One turn or mirror swaps these rows in pairs. Which row does each one swap with?
ruru: [-31  63   1  26  75   4 -15  20  45   7  -1  17   2  24 -35 -22  16  30
  -1  24]
nel: [ 17  -8  -1 -27   0  30  30   6  -2  16  46  24  23 -40 -24  25  14  16
  30  15]
dit: [ 27  -7  -2 -23  17  51  24  12   4  17  31  32  14 -27 -45  17  22  24
  26  21]
gazaf: [-25   1  -5 -32 -24 -25 -50 -54  -3  25 -39  17   7 -60 -22  -6 -39   9
   2   1]
Nad: [-35  74   1  27  74  10 -12  15  41  -7 -18  -6   1  13 -24 -31  28  32
  -4  28]
lavu: [  8  -7   0 -32   9  47  32   1  16  23  34  24  21 -21 -43  32  25  24
  24  20]
tarok: [ 24  45 -13  -7 -17  21  -4  -3 -29  -7 -32 -14  13   8   4 -31  42 -35
 -52 -13]
kam: [-43 -22   9  20  -3  -6 -20  -2 -23  10 -77  -4  14   5  27 -55  10   4
  -9  34]
bur: [ 25  -5  -3 -22   6  40  27  -6   4  21  29  15  24 -39 -42  29   6   5
  37  26]
vimo: [ 13   1   0 -36  -3  52  17   9   0   7  20  22  16 -40 -49  32  15  19
  30  24]
vogap: [-37  71  10  43  66  -7   0  -1  50   6  13   8  -1  17 -16 -24  28  26
  -8  18]
Kisud: [-27 -23   0   9  -3 -10  -5  -5 -38  20 -75 -17  13   3  36 -57   8   7
 -16  18]
vizu: [-24 -22   8  11   3   1  -2  -3 -27  15 -72 -21  13   2  35 -69  18  11
 -12  22]
vogo: [-42  57 -22 -41 -21   2 -45 -50   1 -16 -18  33 -21   4  -7  21   5  -5
  -9  49]
zat: [ 24  43  -7 -12 -13  25  -2   4 -30  -9 -36 -16  14  13  11 -27  44 -33
 -55   8]
fami: [-61  75  17  -8 -36 -27 -20  10   9  -7 -16  16   0 -18 -12   4 -10 -23
  -3 -41]
Renup: [ -9   1 -13 -30   0   3  13  -6  -6 -28  -9 -18 -46 -25  70  -9  12  16
 -12   4]
maki: [-49  66   5  44  65 -10  -4  12  52   0   5   9  10  13  -7 -32  28  29
  -1  23]
rak: [-22   0 -12 -17 -13   4  14   4  -7 -29 -13 -10 -41 -24  69  -6   9   3
 -28   4]
Totu: [-34 -22   6  10  10 -12 -18  -3 -14  18 -76  -2  15   8  29 -71  14   7
 -13  23]
dufel: [-49  53   7  28  79 -11   1   6  37   9   1   6   8  14 -32 -45  16  30
  -3  28]
gafo: [-25 -36   4   0 -14 -12  -6  -5 -37  12 -74  -3  17   5  28 -56  16  -4
   0  28]
zemol: [-59  64  11  -3 -45 -24 -24  -5   3 -17 -20  23  -9 -29  -9 -11   0 -14
  -7 -40]
dovef: [-17  11  -6 -12  -5 -46 -66 -49  -5  12 -41   2  15 -51 -10 -10 -40  -4
 -12   2]
buba: [-15  -8 -15 -24  -7   8  27 -11   0 -33 -15  -5 -45 -25  62  -4  26  17
 -19   4]
fuga: [  8 -16   5 -24  15  32  33  -1   0  13  36  23  28 -43 -50  21   1  23
  19  21]
mub: [-34  62 -26 -48 -20  -6 -49 -44   0  -8 -23  35 -21  -5  -4  26  10  -6
 -20  45]
buga: [-61  64  16   5 -46 -18 -21   6   0 -17 -24  20   5 -16  -5   0   3 -16
  -1 -41]
nof: [-29  11  -3 -18 -19 -29 -63 -46  -2  18 -35   8  13 -57 -18   1 -48   4
   7   8]
sepu: [-44  51 -34 -49 -18  -6 -45 -40  -5   1 -19  34 -38   3   0  28   0  -4
 -14  54]
pufa: [-12 -12  -6 -27 -18 -26 -61 -42  -6  21 -34  13  22 -55 -17  -5 -42  -3
  -7   4]
pif: [ 11   4  -6  -7   1  43  31  -1   3  26  47  30  28 -41 -30  16  21  26
  25  12]
Vafuz: [ -2  -3   2 -24 -13 -31 -63 -44 -14  20 -37   1  13 -68 -12 -16 -36   6
  -1   6]
mur: [ 25   1  13 -29   2  37  22   5  -7  13  29  17  22 -39 -39  35  23  11
  35  23]
Befud: [-37  70   9  37  75  -8 -16   5  44  -4 -10   3   2  17 -15 -19  36  29
   1  39]
domo: [-36  58  -8  44  76 -15  -7  10  41   9 -14   6   3  12 -27 -33  24  32
  13  25]
Kav: [ 30  47  -3 -13 -12  32   1  -7 -27 -15 -23 -25  10   6  14 -34  37 -34
 -44   2]
Lita: [-27   7  -4 -14 -18 -36 -53 -48 -13  26 -43  10  14 -54 -18  -7 -39   9
  -5   0]
Tena: [-33 -16   7  19   7  -5  -5   3 -21  15 -74 -20  13  12  32 -61   1  -4
 -26  18]
Sizel: [ 11   0  12 -20   1  33  34   0   2  22  53  24  15 -25 -27  35  17  17
  28  20]
Sugo: [ 21 -15  -9 -13   5  31  27  10  -9  24  21  21  22 -40 -46  29   8  15
  42  21]
dugek: [-30  67   5  26  73   6  -4  11  53  13   7  -6   9  25 -23 -19  27  28
  -6  20]
Sus: [-37  66   4  38  70   2  -8   1  47   5 -12   3   8  17 -21 -34  28  22
  11  41]
nutol: [-45  68  -7  39  67   0   1  10  40  21  16   7   6  12  -6 -27  18  36
   1  35]

rak is swapped with zemol
vizu is swapped with nof
Tena is swapped with gazaf

One turn or mirror swaps these rows in pairs. Which row does each one swap with?
zepu: [  5  13  15   4  42  43 -11 -44  31  38 -36  29 -18 -38  11  28  -4  -2
  -5  -5  -9 -18  38   4  36  39  36 -26]
pom: [  3  16  31  40  -5  22  -8  27  26 -39 -32 -72  -5  17  40  11 -31 -37
  29  52  14   2  33 -23  -9  -2  42 -12]
poso: [ 18  -3   7  48   0  28  14  17  16 -40 -45 -62 -14  12  26   6 -21 -50
  39  43  -1  -9  22 -43   2 -11  42 -21]
vonot: [ 17 -51 -36  47   1 -13  14  31  -7  -3 -19   4  -2  30 -29  40   1 -40
 -28  -1 -31  16  40   3  31 -27   6  -5]
bof: [ 36  -3 -10  -9 -29 -15  43  -4   0 -53 -16  -2   8 -23  12   5  49  42
 -50   0  31  22  37 -29  32   9   6  -8]
kegag: [ -9   3 -34  21 -30 -73 -15 -20  22 -42  -4  42  15  14 -22   1 -32  36
  36  28  -2 -21  15 -35   0  23 -25 -27]
Sifu: [ 30  30  17 -22 -21 -12 -61  -5  20   0 -27  -7 -17   0  21   0  21 -67
  18  20  -4 -35  -9 -18  27 -11 -25  32]
kag: [-29  15 -36  29  13  10 -28 -59 -19  24 -12 -22 -10  12  41  24 -33  16
  35  12 -32 -15  57  12 -14   2  57 -12]
nozel: [ 27  76  13  17  -6   1  15  12  18 -17  -2 -31   1 -34   5  34  59  11
 -13  40  -7 -13  43 -47 -42   9   2 -45]
sume: [  5  30   3  17 -12 -75 -34  59 -15   7   7  35 -10   9 -17 -22   2 -10
  11  38  15   9   3  12   2  15  11  30]
mik: [ 24  14 -15  -7 -29 -28  24 -18  -2 -33 -13  -4  12 -28 -13  -7  40  55
 -43   8  48  46  14 -17  25   1  16  12]
tuni: [  4  19 -37  27 -23 -68 -10  -6  50 -35   8  48 -12   1 -21   4  16  28
   6  28  -7 -10  29 -59 -23  11  -8 -44]
Patu: [-20  -7 -22  42 -17  46  19   6   9  -1  12 -57  49  15   5 -10 -33  24
 -10  20  -9  37 -27   9   2  38   1 -16]
suno: [-14 -17 -18  16  -9 -32 -11  -4  30 -33   9  45  14 -11 -17 -12   7  46
  -3  -9 -15  17  35 -56 -55  38 -35 -17]
tela: [ -5 -54 -29  42   5 -20  22  31   9  18  -9  23  16  30 -49  28  -7 -43
  -1   8 -21  18  37   5  15  -9   9  -1]
ges: [-16 -14 -33  41 -33 -65 -39 -19  47 -22  10  28 -14   3 -20   5 -23  17
   4   7 -27  -2  32 -55 -18  42 -35   0]
fubo: [-44 -23 -15   4  16  30   9  14 -19   2 -19 -36  32   3  -6  19 -24  44
  16  20   7  31 -19  22 -35  46 -10 -28]
sop: [ 27  12 -28   3 -32 -20  44 -14   8 -46 -12  -1  14 -27  10 -19  53  48
 -23   4  31  36   4 -38  14  13  13  10]
bivok: [-42  24 -24  23  18   1 -29 -41 -37  48 -10 -32 -17  17  44   1 -11  17
  25   7 -40   1  57  -5 -12   1  22  -2]
Giz: [ 20  31   6 -36  31  36 -25 -32  12  29 -27 -28  -2 -31  14  20  -6 -32
   2  16  -5   3  12  12  48  18  61  -9]
por: [ -4 -21  21  46  30  20   6  48  21 -20 -32 -53 -15  35  22  23 -19 -54
  36  29   5   5  21 -25 -27   8  18 -12]
kase: [ 20  30 -37  16  16  15  35 -20  -2 -13  -9  22 -21  -4  -2  14 -24  32
  17  36  20  43  34  21 -16  56  30  53]
Zubud: [-28 -19  10  10 -23 -37 -22 -23   0 -15  11  57  -4  14 -17  -8 -12  39
  20   8   0   4  23 -72 -10  -2 -36 -37]
govi: [  3  32   9 -12 -30  -4 -54 -11  32   4  10  -5  10  -8  18  13   8 -54
  17  27 -25 -38  -6  20  50 -25  -4  42]
gafi: [ 30  44  36  25  -6   6  28  16  15   6  -5   4   2 -47   6  22  35  -4
 -10  31 -17 -34  56 -66 -40   4 -19 -39]
gefa: [ 15 -35 -45  47  -7   8   3  19 -13  28  -5  21  19  33 -48  29  -1 -43
 -19  -8 -21  14  16  -6  29  -4  -6   2]
Kude: [ 10   9 -23  -8 -30 -10  34 -19  12 -51  -6  21   9 -16  -4 -11  45  65
 -47   2  15  14  14 -20  27  10  26  10]
Tar: [ 12  33   2   0  38  58  -2 -30  25  47 -21  -5   4 -49  -1  43  -2   1
  -8   9  -7 -18  10  23  35  26  27 -12]
nunog: [ 18  47  28  28  11  17  22   5  11   6  18  -8   4 -31  15  45  38  -6
 -28  28 -32 -28  59 -45 -25  17   7 -59]
Mit: [-14  -4 -29  32 -52 -65 -44 -31  15 -11   0  16  11  23   9 -21 -25  39
   5  35  -8   0  29 -50 -25  23 -33 -18]
keve: [ 11 -21  20  44 -14  29  -1  21  24 -52 -38 -47 -43  26  48   2   7 -39
  33  36   2 -18  23 -46   6 -15  13 -12]
lur: [ 15 -22   0  50   0  22  -5  33  42 -22 -50 -45 -47  28   7  14  -8 -46
  40  41   6 -14  51 -31 -15  -8  21 -24]
das: [ 10  68  37   5   4  -2  17  18   3  -2   2 -20 -29 -47  17  53  41   5
  15  26 -11  -5  36 -57 -37  22  -8 -37]
Muv: [-11   8  34 -34 -29  -9 -13 -36 -12   2  -3 -32 -20  15  22 -24   7  15
   4  33  12 -67   2  30 -16  28 -26  -2]
sirun: [-14   5  21 -18 -31 -10 -18  -8 -28   5 -12 -36 -29  -9  29 -25  22  43
   5  10  24 -78   5   3  -8  31 -11   5]
ramab: [-34 -15 -39  27  10  39  29  64  39 -26 -18 -51  18   8  -7  12   1   9
  22  22   5  39   4  13 -21  37  10  -4]
Vimu: [-41 -24 -35  60  -5  -1   4  21  29 -42 -16 -28  44   9  -7  -8 -21  19
  18  40  -6  29 -27  25   6  22  14 -29]
Tasuz: [-30  -7 -43  25  11  20  15  50   0   1 -14 -40  35 -16  -7   2 -22  45
  20  -7 -14  34  -5   3 -19  61 -11   3]
Litig: [ 15   1 -19  -9 -41   0  24 -18 -11 -45 -14   7  18 -20  -6 -13  41  36
 -24   5  53  28  19 -46  51  19  13   4]
Nef: [-14  13 -41   3  -7 -52 -27 -16  18 -31   8  56  -3 -20  -8  15  -9  62
 -20   8   3  13  19 -35 -46   9 -26 -20]
zilal: [ 30  46  38  36   5   1   4   3  11  12  -7  12 -37 -39  12  36  20   8
 -10  36 -18 -27  37 -56 -62   3 -19 -40]
givo: [ 14 -46 -35  39   2 -17  -1  17   3  21 -20  18   2  39 -47  28 -17 -29
 -19  -5  -5  33  33  20  10 -24   4  17]
tamev: [-15   8  36 -30 -44 -13 -31   4 -11  -1   1 -30 -13 -11  27 -18  29  22
   3  16   7 -61   4  18 -35  15 -34  20]
Marag: [ 18  54  -4  -3  18  51 -17 -24  20  51 -19  31  24 -38  26  21  -7  11
   1   1  -5  -1  54  16  35  45  19 -10]
Fezod: [  4  22  14 -14 -28 -12 -70 -11  31 -15 -25  -5 -13   1  27 -10  15 -36
  24   1  -2 -16  24 -54  38 -26 -13  53]
zazot: [ -9  40  28  -2 -30  -1 -54  -5  24 -27 -23 -22   5   0  35  -7  35 -48
   4   9 -22 -10  -2 -21  35 -11 -22  59]
foz: [  4  39  -9 -10  31  54 -12 -38  15  43 -29  -6  -8 -57  24  33   5  -9
   8  20  -2  11  58  -9  39  29  34   1]
bag: [-28  27 -11  22 -49 -62   7 -36   6 -47   5  25  10  -1   0 -15   3  18
  13  23  13 -12   0 -37 -35  -4 -38 -41]
kog: [ -2  16  13 -20 -31  -5 -67  -6   1 -27 -29  -5 -34  -6   3  -4   7 -44
  34  20 -21 -10 -21 -25  42  -1 -10  49]
sogat: [ 24  56  21  43 -10 -26  20 -17  28 -13   5  -2 -14 -42  26  24  33  23
 -14  56   4 -17  43 -65 -31  24  -8 -35]
muki: [  4  23  -5  -6 -14   9 -49 -28  30   2 -29  18 -24  15  11   4  26 -44
  22 -12 -12 -30  -4 -19  34 -25 -29  55]
pob: [ 16  26 -35  19  34  10  24 -28  20 -19  -9  12 -14  14   2  -4 -31  20
  27  48  36  31  41   1 -12  65  49  35]
pulu: [-14 -49 -35  36   1  -3   3  38   7   5 -14  26  12  47 -32  16   3 -19
 -20 -13 -35  13  22  16  25 -22  16  17]
favul: [-16  40   2 -17  21  41 -17 -32  31  41 -12 -10   7 -49   3  15  16  -1
 -13  -9   6  -9  30   7  61  30  48   0]
soke: [-34  24 -32  31  14   8 -20 -44 -36  26  -5 -29   6  36  26  33 -24   3
  28   5 -36 -36  62   3 -11   3  23  13]
gupo: [-54 -30 -31  46   4  29  27  27   4  16 -10 -40  11  -3  -1 -14 -39  -3
  14 -12  -2  33  18   5 -39  39   9 -27]
ponur: [-40 -27 -44  29  -4   7 -14  43  30 -26 -14 -39  27  11   1   1 -49  14
  -7  24  18  32 -11  40  -9  18   2   6]
figu: [-39   5 -17  24  20  16  15  35  17 -23 -23 -30  47  -3  15  24   0  45
  27   2  20  36 -24  28   2  43  -5 -29]
sur: [ -9  36   2  25   7 -60 -26  62  -9  20  10  27 -10   1 -19 -16  31  -9
  12  58   6   5  -7  -4 -18  15 -17  37]
Tufo: [  6  15  -5 -33  29  50 -24 -31  22  32 -12  19 -29 -56  38  11   6  13
  20 -24  -4   0  33 -13  25  16  36  16]
tefa: [ 29  12   8  53 -18  11  -2  21  50 -12 -29 -48 -37  26  41  19 -32 -48
  47  42   5 -18  41 -23  -1  10  20 -23]
Tezi: [ 22  27  11 -17 -22   6 -47 -20  26  27 -31  23 -25 -17  30   6  28 -31
  11  27 -16 -17  36 -27  25 -25 -43  51]

Marag is swapped with kog
tuni is swapped with ramab
lur is swapped with nozel
muki is swapped with favul
tamev is swapped with kag
Tufo is swapped with govi
foz is swapped with Sifu
zepu is swapped with zazot
Giz is swapped with Tezi
suno is swapped with Vimu
Tasuz is swapped with kegag

